In the rows, zero is written as 128.
name the system of each run
path 1, Z320 (8 x 26)
[[159 121 144 134 131 160 179 152 104 114 166 145 110  87 136 108 136 147
  131 174 144 175 101 133 127  74]
 [130 128  98  77 160 131 116 143 102 111 163 110 144 102 156 146  98 123
  142 141  96 133 127 178 186 128]
 [132 151 112 153 153  94 116  95 133 110 153  75 108 118 124 153 147 143
  146 158 130  71 141 129 125  84]
 [162 136 152 134 137 173 168 117 128 145 153 139 114  65 111 118 151 142
  126 126 157 144 117 140 118  94]
 [124 134 133  76 138 127 118 173 112 150 172 117 134 107 178 134 124 114
  131 123  99 154 131 129 163 121]
 [120 125 111 152 141 100 127 135 114  84 147 102 114 151 141 141 124 148
  136 187 128 108 130 129 138  86]
 [148 122 114 131 146 165 148  89 128 112 136 132 121  76  86 118 125 133
  135 133 141 119 116 175 137 117]
 [145 159 136  95 141 113 114 125 135 173 152 101 126  87 151 142 141 106
  142 107 109 123 134 121 135 130]]
path 2, Z373 (8 x 26)
[[130 125 134 146 118 154 165 121 112 165 165 127 136  86 100 142 156 149
  105 117 186 173 131 107 102  85]
 [142 133 119  87 148 134 131 168 109 143 170 107 122 135 197 158  89 132
  123 158 131 151 125 131 174 142]
 [132 133 124 146 152 118 116 112 140  63 113 123 107 138 119 116 131 136
  155 159  92  59 125 167 145 110]
 [117 113 111 134 120 148 136  83 125 144 141 126 140  63  59 114 151 117
  123 101 149 141 129 146 109 103]
 [153 149 120 106 130 109 132 134 121 191 160  92 126 115 169 165 114 114
  121 131 153 159 126  90 126 149]
 [143 151 155 148 156 132 137 152 133  90 119 133 111 168 167 150 131 171
  137 156 127  87 137 140 151 108]
 [ 83  95 117 121 129 159 121 129 121  94 149 146 135  91  87  91 142 126
  121 122 112 120 133 169 147  84]
 [149 124  90 111 114 100 123  96 124 163 151  92 117  85 118 121 110  78
  137 150 129 155 105 109 107 147]]
path 3, Z83 (8 x 26)
[[ 92  90 124 136 106 146 130 137 128 111 144 148 121 107  93  78 143 108
  115 138 123 145 120 126 115  89]
 [174 132  98 116 124 108 141 100 115 146 131 109 120  97 127 133 103  95
  144 157 133 157  95 123 117 156]
 [139 151 132 135 149 119 116 118 137 121  85 131 137 168 140 165 117 146
  140 108 127  94 142 143 145 165]
 [ 74 107 143 141 116 152 113 137 145 131 131 143 128 131 101 105 158 130
  102  98 136 112 155 122 123 100]
 [140 109 120 120 106 134 142 135 125 154 160 124 106 100 132 101 118  94
  118 161 140 174 100  99 110 126]
 [162 138 111 119 142 111 133 126 112 104 102 128 132 153 153 151  93 130
  153 152 114 134 111 147 150 165]
 [ 94 128 124 145 137 127 105 105 137 102 105 133 143 137  89 135 150 137
  132  95 117  85 154 154 136 113]
 [124 120 141 134 109 147 132 117 148 174 154 124 106  94 109 104 150 107
  107 119 157 139 125  96  98 118]]
path 4, Z83 (8 x 26)
[[187 181 168 144 143 123 155 129 136 159  87 138 124 165 169 182 130 165
  138 111 158 127 128 102 118 167]
 [ 53  96 138 119 130 166 114 180 115 114 144 154 158 162 133 136 134 162
   91  94 138 132 168 146 171  99]
 [109 100 103 125 113 110 118 129 129 115 188  96  91  83 121  77 133  86
  131 191 109 128 109 113 115  76]
 [222 167 132 129 146 118 165  97 121 121  93 135 117 103 138 147 113 128
  177 153 120 139  87 149 123 160]
 [100 151 134 119 150 125 102 126 127 139  97 133 176 149 122 180 145 157
  126  49 125 105 172 151 156 142]
 [ 74 105 144 151 107 137 111 148 152 151 176 110  96 132 121 102 162 123
   87 139 157 113 150  77 105  75]
 [179 112 131 112 124 158 170 154 110 120 151 150 101 103 157  99  97 116
  133 189 133 184  78 132 135 133]
 [137 146  94 102 153  86 108 117 102  89  95 120 168 134 135 163 108 124
  173 118  74 117 130 177 168 150]]
path 5, Z577 (8 x 26)
[[162 129  98 102 168 162 139 107 121 141 179  93 112  93 152 164  83 138
  117 157 167 121 124 166 172 145]
 [148 167 173 101 162 139 118 156 145 117 130 135 113 106 172 125 152 135
  156 116  76  84 136 157 161 114]
 [112 131 135 139 116 109 143 133 104 108 143 134 142  85  98 110 177 129
  150 130 105 153 127 127 109  51]
 [139 113  82 116 133 127 145 116  98 142 180  93 132  98 130 152  98 125
  118 163 165 170 116 129 138 119]
 [158 150 136 109 168 139 125 137 136 111 134 113 109 131 173 148 108 143
  141 147 115  91 128 159 168 143]
 [121 143 153 131 138 133 128 126 133 104 123 144 132  94 106 111 172 135
  150 108  93 104 136 153 129  83]
 [125 121 110 123 116 120 139 122 108 156 169 110 133  82 111 130 141 112
  124 135 146 171 122 108 110  98]
 [154 134 121 118 145 130 140 147 114 127 150 115 117 140 173 154  95 139
  126 167 142 140 120 131 156 139]]
path 6, Z577 (8 x 26)
[[113 137  53 136 132  24  76  74 116 101 113  55 142 147 110 162 114  96
  164 153  93  85 136 125 122 137]
 [195 159 154 184 152 174 169  57 165 144 115 122  85 100  92 144 146 168
  123 133 202  80 120 132  91 131]
 [113 131 181  76 128 195 137 192 128 192 145 177 157 105 161 132 145 136
   98  45 132 181 149 131 158 141]
 [ 67 108 118 124  99  60  89 197 115  94 152 114 119 179 176  99 134  99
  131 180  72 136 134  78 134  80]
 [157  91  71 169 128 127 154  64 114  59 104 129 111 121  65 107  87 126
  144 199 150 121  85 169 114 134]
 [170 165 118  89 161 149 118  70 141 189 106 110 149  82 112 177 117 120
  138  53 141 110 140 168 146 199]
 [116 173 204 141 129 116 122 179 155 172 143 125 108 147 180 140 197 151
  119  99 125 102 164  64 111  81]
 [ 81  64 128 143  94 167 156 183  98  85 152 177 128 139 111  78 126 137
   98 170 143 192 109 124 129  72]]
path 7, Z183 (8 x 26)
[[152 106  73 148 156 150 174  93  79  90 180  98 132  89 101 165  94 171
  121 194 191 156 112 173 150  87]
 [130 143 121  61 173 142  80 140 150 140 160  92 111 110 185 138  98 103
  135 118  83  68 144 177 198 168]
 [145 180 196 164 134 107 131 130 160 127 108 133 100 119 130 114 208 142
  157 111  99  73 140  97  93  74]
 [131 111 107 138 126 154 175 124  79 121 178 129 151  67  94 139 139 154
  123 148 170 199 114 141 125  63]
 [115 129  86  85 155  99  91 147 114 132 170  73 130 142 185 167  84 116
  127 154 111 115 143 139 181 144]
 [154 162 171 163 151 129 125 115 165  88  92 136  93 144 132 118 157 150
  157 139 102  44 132 143 125 114]
 [133 122 130 118 128 163 153 108 113 145 154 142 145  42  78 111 161 123
  132  97 136 162 123 153 119  87]
 [121 140 105 102 132  89 116 149 108 172 179  77 135 134 177 173 113 120
  118 141 139 153 141  90 140 126]]
path 8, Z402 (8 x 26)
[[187 152 167 156 127 143 144  87 175 124  98 142  70  83  97  75 158 102
  157 142 112  79  96 127  86 127]
 [137 150 152  94 118 136 145 153 100 172  97 171 188 109 132 151 148 129
  138  49 115 203 133 128 132 152]
 [ 58  96  99 136 111  96  97 164 121 138 157  95 132 195 154 150 112 131
   86 149 154 132 158  81 135 119]
 [153 104 123 166 138 167 158 107 138  74 137 136  79 117 104  91 112 143
  125 202 152 101  97 157 125 101]
 [170 151 126  77 149 126 122 114 123 128  99 143 146  80 131 126 117  96
  173  96  69 132 110 180 154 169]
 [ 94 146 137 142 103  73  92 125 145 173 105 108 139 161 127 147 162 107
  123  84 121 116 158  65  93 132]
 [111  92 140 160 114 186 166 141 124 135 150 154 116 135 107 119 129 160
   81 142 201 163 127 111 113 100]
 [145 113 111  82 154 149 128 160 111 101 153 131 119 119 173 121  80 118
  136 170 101 138 107 171 185 148]]
path 9, Z373 (8 x 26)
[[ 72  79 119 111 131 195 138 171 108 124 200 137 134 111 129 118 121 151
   78 134 165 157 145 149 166  79]
 [162 120  96  90 135 108 110 124 136 117 157  98  85  95 161  94  88  70
  153 194  80 115  92 142 149 148]
 [184 170 125 162 150 109 150  57 126 106  74 127 139 104  79 159 146 149
  174 112 128  94 119 162 109 131]
 [ 75 130 128 124 130 143 117 128 120 182 164 111 162 113 112 171 159 151
   92  63 171 140 175 114 134 100]
 [128 119 142 122 125 128 129 180 137 140 189 105  78 144 195 111 116 117
  107 195 135 129 119  84 134 103]
 [175 128 131 130 154 154 160 126 113  57 102 163 120 110 125 109 110 144
  164 169  99 121  92 192 156 125]
 [ 97 123  81 109 133 105  96  75 120 134 121 103 170  84  69 143 137 102
  141  77 107 115 148 165 137 131]
 [135 143 128 157 115 103 127 104 150 191 152  80  99 130 132 151 144 119
  104 137 181 120 137  56  81 126]]
path 10, Z183 (8 x 26)
[[121 116 163 162 103 185 121  86 198 196 111 140  84 126  82  95 151 111
   76  83 194  87 138  86  73 164]
 [127  91 158 105  81 166 163 206 115 170 158 176 114 126 166  80 115 103
   95 151 144 233  95  73 114 129]
 [ 92 110  96 123 108  63 107 178  86  64  80 148 171 216 159 137  97 123
  152 153  73 163 123 124 153 141]
 [127 117  82 170 129 115 108  34 149  84  54 125 131 140  38 125 115 118
  145 117 135  66 124 169 107 169]
 [167 128 140 101 119 188 142  86 166 225 137 129 106  64 102 116 122  89
   97  76 179 145 116 116 102 192]
 [114 136 184 111 103 138 139 223 124 181 135 159 129 183 209 137 137 139
   99 111 138 187 137  57 128 133]
 [ 66  80 110 171 106 104 125 163 101  30  99 164 147 199 109 100 124 147
  128 176 107 138 127 135 132  83]
 [137  99  49 120 126 104 104  46 132 102 106 104 128  88  56 105  88  68
  153 145 107 108  99 176 123 172]]
path 11, Z402 (8 x 26)
[[159 112 124 141 123 138 142 130 127  75  69 172 115 165 126 102  91 124
  144 165 111 129  92 154 134 169]
 [112 110 109 117 109 110  96 109 141 117  70 152 144 141  94 103 116  82
  143  96  87 122 119 143 125 179]
 [117 108 131 139  86 128 120 118 153 173 102 141 113 147 108 102 126  90
  103 110 150 147 118  78  85 166]
 [138 108 147 131 112 166 155 167 124 129 109 175 122 167 152 117 101 139
  106 143 155 171 109 113 131 159]
 [107 101 108 120 124 114 110 152 118  75 102 146 132 169 137 108  98 114
  138 157  90 125 117 150 155 145]
 [132 115 103 146 111 104 115  82 145 114  91 125 114 121  81  95 125  87
  145 140 110 110 110 127  99 145]
 [152 130 142 123 112 154 141 115 143 177  96 154 130 122 116 125 122 112
  118  89 152 155 114 116 108 181]
 [ 99 115 147 119 115 140 119 184 128 137 117 153 130 181 167 126 118 132
  101 119 128 146 137 102 142 147]]
path 12, Z320 (8 x 26)
[[204 164 181 149 112 138 191 138 111 127  39 209 152 133 123 128 150 148
  168  99 119 193  90 125  95 160]
 [ 41 106  92  94 118 110  88 153  92 149 123 129 208 162 120 175 120 130
  102  51 127 166 176 131 164 144]
 [ 89  84 101 171  96 117  98 102 170 133 138  95  70 177 107  95 109  99
   83 181 169  81 128  71  88 134]
 [204 136 168 128 126 179 166 123 153 118  61 197 102 120 125  87 111 118
  150 129 118 138  82 155 121 189]
 [ 98 158 127  99 128  76  95 144 106 138  88 133 192 147 139 168 151 124
  155  55  75 136 161 134 149 140]
 [ 80  95 100 185  94 106 124 106 128 143 142 102 121 158  85 135 138 131
   89 148 191 135 142  70  82  98]
 [162  99 144 108 122 203 147 135 156 147 120 171  92 117 133  85  85 105
  104 137 152 146  94 145 139 192]
 [126 161 146 104 137  81  94 153 132 108  79 136 145 165 170 141 133 114
  169 104  53  98 137 135 154 154]]

runs to name
path 13 (2 x 26)
[[184 168 106 110 167  97 151 124  87 116 147  94 143 109 169 193 108 156
  164 160 124 146 120 155 161 123]
 [116 150 142 135 173 150 128 122 129  98 156 114 127 101 123 153 163 175
  136 117 125  70 158 177 162  66]]

Z577
path 14 (2 x 26)
[[139 127 113 100 150 160 117 112 139 164 144 112 125 117 142 155  94 124
  108 110 157 115 135 147 156 177]
 [101 129 156 123 121 121  97 166 155 119 114 141 106 164 156 103 141 114
  128 128  92  93 139 112 135 128]]

Z83
path 15 (2 x 26)
[[ 98  69  97 129  91 150 123 108 132 113 103 164 131 119  64  70 109  86
  113 127 127 156 106 139 111 150]
 [166 145 110 110 122  92 113 104 144 161  86 116 122 145 147 145  93  85
  145 120 114 127 110 109 121 212]]

Z320
path 16 (2 x 26)
[[128 120  86 142 125  98 147 128  74  89  81 147 191 175 117 180  97 158
  142 128 140 181 124 147 142 150]
 [ 85 124  97 139 148 130  77  81 160 134 136  81 118 142  98 152 126 132
  103 104 152  43 169 141 140 134]]

Z577
path 17 (2 x 26)
[[116 109 156 142 129 208 141 110 152 122  80 196 141 121  69 102 139 150
  107  63 150 119 136 175 130 149]
 [ 87  94 124  70  98 129  95 186 129 169 166 130 124 120 166  89 111  67
  104 121  94 173 125 100 146 150]]

Z402
path 18 (2 x 26)
[[ 95 100  86 133 147 148  93 106 144 117  91 121 137 209 125 166  66 146
   90 113 166  77 155 157 166 205]
 [118 109 169 138 106 176 107 117 201 146 102 162  70 121 102  46 149  82
  108 112 120  75 119 114  99 151]]

Z183
path 19 (2 x 26)
[[110  71 121 158  88 178 155 104 125  95  85 199 138 102  35  59 134 113
  117 118 140 168  99 154  98 122]
 [149 135  91  68 116  91  90 112 133 190 108 105 142 118 149 141  84  56
  140  97  98 157 114 117 134 228]]

Z320
path 20 (2 x 26)
[[179 125  86 131 131 106 127  61 146 117 145  85  77  68  98  92 107  72
  158 192 114 100  84 138 104 137]
 [209 188 167  89 159 148 159 133 123 175 104 147 145  95 172 172 128 141
  157  81 120 156 120 147 148 178]]

Z183
path 21 (2 x 26)
[[147 113  88  75 148 182 136  77 109 141 133 138 168  29  67 126 108 107
  140  71 124 159 115 214 159 158]
 [126 165 148  96 124  82  77 150 166 217 148  76  98 151 201 150 133  85
  120 106 113 102 150  52 118 168]]

Z402
path 22 (2 x 26)
[[ 62 130 178  73 145 176 101 209 136 162 190 143 142 109 179 124 164 140
   96  66 104 125 178 134 182  81]
 [117 121 112 143 118  74 142 160  94  99 204  83 103 108 156 117 148 126
  140 222 117 154 116  83 112  25]]

Z402
path 23 (2 x 26)
[[144 126 157 139 138 169 127 122 164 107  82 165 101 152 126 104 119 134
  127 121 124  85 122 154 137 164]
 [ 89 108 126 111  99 126 113 138 123 145 115 155 155 116 100 103 143  97
  123  83 106 160 132 122 120 130]]

Z83
path 24 (2 x 26)
[[165 158 154 135 150 133 133 127 156 144 160  97  74 109 164 128 142 131
  133 163 136  85 125 112 125 108]
 [140 143 159 114 144 152 154 164 108 106 143 155 136  96 146 124 151 152
  146 129 105 150 122 156 151  84]]

Z183
path 25 (2 x 26)
[[132 116 150 103 134 158 148 191 109  87 160 159 112 108 167  89 129 132
  140 171  90 153 107 153 161  82]
 [130 128  73 113 149  84 117 109  93  78 143  92 147 103 122 145 109 119
  166 165  87 122 121 172 157 106]]

Z320
path 26 (2 x 26)
[[187 118 102 105 146 177 160 109 121 158 119 136 129 146 153 170  40 139
  102 140 196 167 102 153 155 227]
 [ 59 111 120 102 138 114  51 155 157  91  98 131 132 189 147 113 115 107
  124 101  65  53 163 157 176 156]]

Z83
path 27 (2 x 26)
[[ 87 102 114 136 108 130 105 121 136 133  85 149 148 167  95 123 119 115
  107  91 137 129 139 123 122 164]
 [113  91 130 130 103 158 127 142 148 143 134 144  97 138 124  86 108 100
   98 148 147 143 110 105 117 150]]

Z402
path 28 (2 x 26)
[[171 160 123  98 167 140  99  73 166 152 125  95 102  76 124 136 119 102
  151 104 107  57 130 172 147 171]
 [163 183 202 138 129 126 158 147 137 163 121 147 124  97 148 131 199 146
  152  94 117 135 133  94  97  84]]

Z577
path 29 (2 x 26)
[[135 112 145 132 108 144 160 169 120 141 184 127  93 109 157  99 133 126
  112 184 150 173 104  87 114  82]
 [141 107  94  96 142 133 137 150  87  80 121 146 153 139 149 136  78 131
  147 159 103 163 104 178 180 149]]

Z577
